In the rows, 128 means zero.
Each path below is one point turned by a fixed rotation once a step. After each direction that follows a path, write how fast that rotation turns it, in degrees a step (0 if it stays still).
Each turn is a multiple of 5 degrees from 10 to 175, or 0.
Each row of a path follows its step; steps can be skipped.
path 1
step 1: [143 136 134 128 142 120 119 140 125 123 133 130 109 113 136 123 124 139
 130 130 131 116 126 125 124 122 137 135 115 139 129 136 129 136 130 129
 118 119 126 134 119 125 135 127 123 129 117 110]
step 4: [130 130 132 116 135 127 127 133 128 132 138 121 107 120 124 127 131 136
 135 130 132 125 126 126 134 120 150 120 123 136 124 133 128 124 128 132
 115 129 115 122 138 140 135 114 128 115 114 114]
step 9: [126 126 120 131 140 121 140 131 125 136 127 122 121 109 127 116 135 143
 115 121 131 117 125 126 136 128 136 120 114 137 129 127 124 123 120 126
 119 115 107 135 122 134 135 126 132 133 133 124]
step 11: [125 125 140 130 118 129 125 127 141 128 136 111 131 120 110 128 140 149
 133 121 134 128 117 127 130 131 120 126 131 137 141 137 128 125 121 126
 123 129 121 123 119 125 140 114 136 124 138 131]
step 13: [128 121 143 127 128 122 119 122 126 128 132 118 112 117 131 124 122 141
 139 131 129 135 121 135 132 121 148 135 123 126 132 136 130 138 130 126
 138 136 125 125 127 128 138 113 122 106 123 118]
step 14: [133 127 127 136 131 127 138 140 140 136 133 117 126 111 118 124 116 146
 127 121 132 127 131 128 117 126 110 134 122 143 142 133 128 140 130 117
 128 123 119 127 119 124 136 129 126 125 137 127]
step 18: [124 124 133 125 138 118 123 135 117 130 122 119 122 122 128 122 144 146
 128 127 126 128 116 124 139 127 140 124 104 119 121 124 124 131 133 120
 123 116 121 135 133 137 144 124 133 117 131 127]
step 25: [126 118 135 133 126 115 142 129 121 122 142 122 115 121 123 122 128 137
 140 114 137 121 126 122 133 124 127 127 138 150 133 131 119 134 131 117
 127 127 123 136 119 131 137 118 121 114 127 127]
[129 125 129 128 125 127 127 131 129 130 130 129 125 129 126 131 127 124
 129 132 131 124 129 126 126 125 130 132 132 130 128 132 128 128 127 126
 131 126 130 128 129 125 129 122 128 128 124 125] -> 120
[126 124 127 131 129 127 130 129 130 126 127 132 130 127 129 134 125 128
 127 128 125 126 124 128 125 129 125 128 130 129 129 127 126 124 128 125
 123 132 123 128 123 128 130 128 128 126 128 126] -> 130
path 2
step 2: [116 127 131 133 119 130 126 117 135 138 139 125 135 112 126 123 119 130
 128 119 119 123 140 134 120 125 126 141 144 122 129 128 127 140 129 120
 127 130 141 127 112 111 130 128 131 124 135 130]
step 6: [118 136 141 126 125 129 126 133 116 123 119 125 126 105 130 118 133 131
 126 121 125 134 126 130 124 115 116 126 136 121 136 126 140 127 132 126
 143 118 132 135 117 123 125 129 114 115 125 121]
step 9: [115 118 121 130 120 123 126 120 141 140 147 133 124 124 141 136 122 131
 126 119 133 125 129 132 134 131 118 137 132 123 136 135 139 132 130 128
 128 120 118 134 130 116 111 119 132 125 120 134]
step 11: [127 128 128 126 124 127 119 128 122 118 123 116 141 117 128 109 122 138
 129 112 119 130 122 129 122 127 141 143 136 127 110 128 131 130 138 134
 127 109 124 124 127 125 133 134 130 125 125 131]
step 13: [137 138 131 124 115 130 131 123 132 140 135 141 124 111 128 131 123 125
 139 129 126 131 144 127 121 130 127 134 142 117 137 132 136 138 122 118
 133 123 132 137 124 114 128 133 119 122 134 117]
step 17: [122 122 140 130 116 125 125 127 140 116 133 132 133 105 129 127 125 131
 122 124 127 130 126 126 130 116 116 133 132 127 131 130 127 123 133 137
 147 116 144 133 131 125 134 127 127 121 129 111]
step 20: [130 117 112 125 126 123 115 117 126 137 132 133 138 121 132 136 128 134
 133 106 129 129 135 129 130 133 132 137 129 127 130 138 135 129 134 122
 123 120 123 129 128 106 114 133 116 120 125 128]
step 25: [129 135 126 120 118 125 125 130 133 147 124 132 128 114 132 123 126 135
 128 123 133 128 140 135 122 127 115 142 121 120 122 149 127 132 126 125
 127 123 137 141 139 123 124 126 135 127 137 140]
[122 127 125 127 130 133 131 133 126 127 129 128 129 130 128 125 126 127
 129 129 125 128 125 127 124 126 127 125 131 127 129 125 130 132 130 129
 128 129 129 129 122 126 126 129 127 129 128 132] -> 85
[128 127 124 129 131 127 130 130 129 129 130 128 126 129 132 129 125 122
 135 127 129 129 131 125 129 130 130 129 124 130 127 126 129 127 134 130
 129 128 128 125 128 126 129 128 129 123 127 126] -> 95
[127 131 128 132 129 124 129 126 125 126 126 132 128 132 130 130 128 132
 130 125 126 127 125 131 131 130 127 126 130 130 128 127 128 131 131 131
 129 124 131 131 130 132 130 129 127 126 125 131] -> 65
[128 131 125 127 127 133 127 126 124 127 123 132 130 127 127 126 131 127
 131 126 127 128 134 128 127 129 124 124 124 129 127 131 129 130 126 128
 128 125 126 128 127 128 128 129 129 128 126 124] -> 55
path 3
step 2: [116 112 117 120 125 123 122 129 133 123 124 129 136 120 109 111 126 128
 111 136 119 153 117 129 138 126 115 131 126 129 124 124 122 140 119 130
 134 131 143 122 126 129 131 137 127 121 128 135]
step 4: [122 134 129 125 126 123 140 120 138 136 120 131 129 129 126 123 132 132
 120 130 114 127 114 134 121 129 123 114 112 125 128 131 123 116 120 132
 124 134 142 115 132 102 137 129 138 124 121 148]
step 7: [121 127 126 127 145 117 136 132 128 135 132 117 129 127 122 123 136 141
  97 116 124 143 119 124 117 133 122 117 120 126 135 127 125 122 129 129
 134 138 135 115 130 113 118 136 123 123 123 128]
step 8: [131 123 127 125 136 122 139 123 127 120 140 120 121 128 119 109 138 138
 118 137 130 122 121 140 125 106 136 115 131 132 125 120 130 123 113 120
 132 146 126 125 128 130 127 128 110 139 133 119]
step 13: [114 126 130 133 124 140 138 138 126 126 129 115 130 130 110 130 144 124
 122 131 124 120 118 132 139 108 126 132 115 124 132 125 138 116 109 130
 141 131 131 111 130 137 135 123 126 124 137 133]
step 16: [116 129 124 134 124 122 135 126 135 132 123 134 126 129 112 120 128 125
 128 125 122 120 119 136 140 108 129 121 117 133 124 120 127 119 134 135
 133 133 145 113 148 115 139 132 117 116 134 140]
step 21: [128 121 132 136 142 117 129 132 125 126 132 117 125 123 124 118 134 128
 124 136 123 122 113 121 116 112 129 108 114 133 125 127 114 121 120 143
 119 133 134 128 127 116 147 121 114 138 132 133]
step 24: [120 118 125 143 139 112 124 134 128 123 123 116 122 129 115 132 135 123
 104 127 125 128 112 114 131 124 126 132 124 141 126 121 126 114 141 132
 141 134 130 138 119 119 133 124 124 140 127 134]
[128 124 124 132 126 131 130 123 129 128 126 129 131 131 126 130 130 126
 128 129 124 129 127 130 127 129 127 127 127 127 127 125 130 129 129 125
 125 130 129 127 129 133 125 130 122 125 127 127] -> 125
[129 129 129 129 129 130 130 128 132 132 129 127 125 132 131 126 130 122
 132 132 127 127 127 128 131 128 128 129 128 129 129 129 125 125 134 128
 127 127 128 131 130 126 125 132 130 129 128 133] -> 60
[122 134 132 128 132 127 131 132 127 128 128 128 130 129 128 133 124 127
 128 129 127 125 125 125 129 128 129 125 125 127 129 128 132 129 129 127
 125 129 131 123 129 128 125 127 128 125 127 127] -> 120
[129 127 129 130 125 128 131 129 129 130 126 128 131 127 126 125 121 127
 130 126 126 127 128 126 133 130 127 132 128 130 127 126 130 125 125 130
 131 126 125 126 130 133 130 130 131 125 129 130] -> 25
[129 126 127 131 129 128 125 128 126 129 131 129 131 126 131 129 130 127
 128 130 126 125 128 132 127 128 125 129 131 129 127 130 132 126 124 131
 132 128 130 125 130 123 122 131 129 125 130 127] -> 120
[128 129 127 126 128 132 134 126 129 129 126 129 128 128 125 130 131 129
 128 131 127 123 131 127 129 130 125 127 128 128 123 129 132 127 127 127
 128 128 127 129 121 127 129 126 133 131 127 127] -> 80
